Each path below is one point turned by a fixed rotation once a step. After each direction that follows a path, write how fast that rotation turns it, in deg/step (0 if it stays still).
Each turn is a multiple of 5 degrees from 10 to 175, or 0.
Each row of a path follows its step; steps can be skipped.
Rotation 1:
step 0: [-27,-5,-9,-38,26,6,13,-12,-14,24,-7,6,-28,14,14,-28,-10,-24,-45,13,-6,-22,0,6,0,2,18,-33,-10,20,8,3,11,28,14,-4,20,-13,-2]
step 1: [-4,-15,10,-21,-16,28,30,7,17,-8,-8,4,18,-13,6,-6,-10,22,-4,-6,-13,-8,15,-9,27,11,-2,18,-13,-11,-29,-39,10,22,4,-47,14,14,-33]
step 2: [3,-35,-23,18,-14,10,-25,7,-12,0,-17,30,-42,-7,-10,-3,16,-10,14,-4,11,6,2,-5,12,-3,-21,4,39,13,-2,-7,-25,35,4,-4,-11,-24,-34]
step 3: [-7,-11,1,-13,14,-5,27,-22,1,8,3,-21,-23,7,8,-9,-24,18,31,36,21,4,25,19,9,-45,-25,8,-2,-31,30,-10,3,-3,3,19,-8,-1,-18]
step 4: [-16,0,11,-11,4,-5,13,19,-10,8,-1,-7,1,-9,-3,-12,21,-43,30,1,37,25,20,5,-7,33,-6,13,-27,-27,-5,10,-17,-15,21,-33,14,-31,13]
step 5: [-32,1,-21,4,17,9,-13,9,-26,5,25,17,-1,19,-12,16,-11,15,8,4,1,-14,3,-40,-33,-28,9,26,-23,14,8,-15,-6,9,22,-30,-29,-1,21]
step 6: [-27,-20,-11,16,27,-12,16,4,0,-23,-12,6,-3,27,-10,1,-3,25,-13,-6,-2,8,15,29,13,-9,-14,-3,1,7,-11,14,12,13,-51,-29,23,-21,36]
step 7: [52,-11,6,7,26,-3,8,12,-7,27,-12,16,15,-24,-3,0,-1,19,-10,4,-3,20,14,12,-37,7,-19,-20,-37,10,-15,-24,8,29,-2,4,-11,-23,-8]
step 8: [-18,22,7,-4,23,-35,4,12,-12,-14,11,-2,18,21,5,8,19,18,40,2,-19,-5,-13,1,-14,15,-7,25,13,2,-20,-1,-11,14,-17,18,-3,-11,-59]
step 9: [5,15,-30,-23,30,-20,-2,-14,-14,7,-29,-7,-19,-25,6,15,-10,-24,-2,10,-15,1,-29,20,8,-1,24,31,7,5,35,-20,3,0,-5,5,15,-39,13]
[8,-1,-1,2,0,13,-12,6,-5,-2,-8,2,-4,4,5,-9,-13,10,2,-7,3,-12,6,2,6,3,0,5,-2,1,-9,-4,-9,-2,-8,4,1,-2,9]	80
[-8,3,7,-4,-1,2,-1,3,0,6,-1,-5,-3,-4,-4,-6,-9,8,-4,-3,2,-1,-15,-12,-5,-3,2,-12,-3,1,3,10,-3,-3,-7,-19,1,-3,4]	65
[-2,-1,7,-10,-1,-13,-4,-10,-5,-5,3,8,-15,8,12,-1,-2,3,0,-1,-2,13,-7,-4,7,-10,2,5,-1,5,-7,2,0,3,-2,5,-2,2,8]	120
[12,-4,6,-1,-10,8,-7,-6,-10,-1,5,2,3,-5,2,14,-5,-6,-2,4,2,10,1,6,1,3,1,3,-9,-2,-1,-2,4,-6,-9,-12,12,-3,-5]	130
[-12,-3,2,-4,5,-3,-4,-7,-16,-4,4,-10,2,-3,-4,-1,-1,-5,-8,-16,10,-2,6,-5,-6,3,4,4,1,-7,5,-6,6,-6,6,4,3,4,10]	65
